(in the rows, 128 means zero)
Each path below is one point turned by a fixed rotation once a step. After each direction that follows a path, write how fast that rotation turns it, in degrees a step (0 if it stays still).
Each turn is a multiple of 5 degrees from 10 to 175, or 0.
Each row of a path follows its step; steps can be skipped.
Path 1:
step 1: [134 132 130 131 121 127 132 132 132 130 126 126 131 137 142 130 142 130
 117 133 124 132 128 123 134 119 134 126 115 131 137 129 120 123 128 117
 127 144 129 128 131 127 135 135 134 120 128 137 136 128 117 124 125 128
 118 138 131 137 137 129 125 118 131 130 139 120 120 134]
step 6: [130 141 133 124 123 118 135 133 134 130 130 123 122 129 133 125 138 122
 122 129 127 126 126 135 123 132 137 123 126 125 127 129 121 133 145 130
 134 117 116 124 125 122 130 122 128 133 124 138 130 130 129 138 122 130
 123 122 116 134 136 129 133 134 106 132 142 129 125 128]
step 7: [127 127 120 126 125 129 127 134 131 122 130 124 134 124 143 134 120 129
 131 129 133 124 128 121 136 122 125 122 122 136 114 130 110 122 129 128
 133 122 123 128 120 137 122 127 129 130 125 127 129 137 125 133 124 135
 127 141 148 124 115 136 129 124 126 139 142 128 129 132]
step 13: [121 122 123 136 125 121 132 124 129 133 127 131 138 125 126 138 132 117
 131 128 135 128 139 132 139 127 126 119 139 124 128 126 133 127 133 112
 128 114 132 129 125 125 140 132 115 135 127 117 132 141 130 127 122 139
 123 124 127 125 126 128 132 122 121 125 139 123 118 123]
step 24: [117 126 133 132 124 131 119 122 119 133 130 122 129 131 133 130 132 124
 130 127 130 121 126 117 120 134 134 118 125 144 139 126 135 133 124 118
 127 124 126 128 136 130 136 121 126 136 125 122 114 135 116 128 131 129
 119 130 113 126 132 135 146 128 121 124 133 121 128 127]
step 28: [115 123 127 134 131 121 117 126 122 133 123 132 128 124 135 134 137 126
 127 137 133 123 141 127 108 130 126 137 132 129 118 131 119 126 124 127
 129 117 133 124 132 127 132 126 128 125 119 136 128 116 117 136 135 123
 120 130 137 143 133 136 128 128 126 125 120 122 131 126]
step 32: [120 128 134 132 117 130 137 126 120 128 126 136 120 129 139 126 133 126
 134 125 119 135 133 123 121 129 131 125 135 134 135 105 125 131 119 133
 126 118 120 125 130 131 130 140 129 135 121 131 128 130 120 139 120 129
 137 140 127 132 123 126 128 132 133 129 122 127 127 142]
step 37: [131 130 122 131 121 127 143 124 136 120 119 141 135 125 134 128 123 130
 127 133 114 129 113 136 135 121 134 134 120 122 134 129 127 138 126 128
 128 141 128 126 124 123 130 138 139 137 128 135 131 123 124 129 133 130
 128 132 126 125 134 139 138 133 125 134 127 123 138 138]
step 38: [140 133 131 127 128 132 133 127 123 123 128 126 131 128 129 132 132 138
 138 132 127 129 141 127 130 122 131 118 112 120 142 118 121 130 124 138
 121 115 120 132 122 135 128 121 120 132 123 128 147 124 133 132 122 126
 114 119 128 126 132 129 130 127 132 128 129 135 122 134]
Directions:
[126 128 129 128 127 128 129 129 128 126 130 128 127 128 128 126 130 125
 124 127 128 129 128 130 129 128 127 126 129 126 125 126 128 130 129 130
 127 125 129 130 128 130 130 126 129 130 128 126 126 130 130 128 129 131
 130 127 129 128 128 126 124 127 126 127 128 130 128 130] => 110
[128 129 127 124 128 127 128 129 128 126 129 129 130 129 127 124 125 126
 127 126 128 127 128 125 131 129 130 129 130 130 130 131 127 127 127 126
 130 125 128 128 127 128 126 128 126 127 126 127 132 128 130 129 130 129
 129 128 128 127 131 127 126 126 126 128 129 127 129 127] => 10
[126 130 129 126 128 127 128 128 126 127 129 127 129 127 128 127 126 127
 130 130 128 127 126 128 129 128 127 124 129 128 126 127 127 128 125 126
 128 127 127 130 129 129 129 129 127 127 125 128 124 125 128 129 129 127
 129 130 125 132 127 127 127 128 133 131 128 127 130 126] => 90
[130 129 128 128 129 127 128 126 130 128 129 129 130 128 132 128 127 125
 132 129 130 127 127 130 130 127 127 127 128 128 128 127 127 129 131 127
 129 129 123 130 130 127 129 127 129 128 128 130 130 130 131 126 127 127
 127 129 130 129 128 126 126 129 127 127 130 130 130 127] => 10
[131 126 128 130 128 130 126 128 131 126 130 126 127 126 128 126 129 130
 127 127 130 127 129 125 129 128 129 124 127 128 128 127 128 123 128 128
 126 129 127 128 129 128 130 131 127 129 127 125 127 128 128 128 127 128
 126 131 128 128 129 128 127 128 125 128 129 127 129 128] => 125
[130 129 130 127 128 129 127 127 131 131 129 126 130 127 127 126 126 129
 129 127 127 128 128 131 126 132 129 129 127 128 128 130 129 129 127 124
 125 127 129 130 129 128 127 126 131 129 128 128 127 125 125 127 129 130
 129 129 128 126 128 127 127 130 128 127 130 128 129 130] => 115
